One turn sends every row of this set to another row. A few are shown first. Where does it send the rows asked after them?
molop: [ -8  -6 -18 -48 -23   9  28 -17 -15   4   9  -4   5  -7 -19]
Zore: [ -6  26   2 -35  -2   3  21  -1  -3   9  -2   4  15 -39 -23]
Gini: [  7  24   3 -37 -21   0   6  -3  -6  17  -5  -6  -9 -10  -3]
gopi: [ 16  23 -30 -32  -3   7  36  -4  -8  -4  -5   6  23 -25 -17]
kov: [-12  20  15 -21  18   5  17  -9   1  -5  -6   2  -3 -34  -7]
rim: [-20 -12   8 -36 -19   6  20 -16  -1   9  12  -3  -4 -16 -21]
ret: [  9   9  12 -14 -18   0   6  -4  13  12  -2   0 -15  -7   1]
Gur: [ 21   5 -20  -2   1   6  37  -5  16 -12  -2  13  16 -20 -11]
nid: [-22   1 -10 -24  -5  15  15   6 -34   8  12  -3   6 -18  -1]
pelo: [-23 -11   4  -2  -2  15  12   5 -15   5  15   2   0 -18   0]
lovu: [ -6 -25  -1 -14 -18   8  27 -18  12  -4  13   4  -6  -4 -15]
dogu: [  0   9  12  -4   2   3  23  -3  21  -1   2  13   8 -34 -17]
vomig: [ 27   6 -11  -9 -18   2  16  -6  10   2  -5   1  -9   6   5]
fala: [ -5  -5 -30 -16  -4  18  25   4 -33  -2  10  -1  11  -7   4]
deko: [  6 -19 -26 -27 -20  10  36 -19  -2  -7   8   1   3   3 -13]
febi: [  6   5   0   2  19   6  27 -11  12 -17  -6   9  -3 -20   0]
soreb: [ -6 -17 -17   6  -2  17  23   4 -15  -6  13   5   3  -5   5]
vemom: [ -2  30 -13 -40  14   7  25  -9 -18  -6 -10  -3   7 -29  -6]
nido: [ 24  19 -21 -32 -22   3  18  -5  -8   8  -7  -4  -4   2   2]
dasef: [ 17  15 -28 -17  16   9  35 -11  -6 -20 -11   3   8 -14   2]

vemom goes to dasef
deko goes to lovu
Now these:
fala goes to soreb
dogu goes to Zore
vomig goes to ret

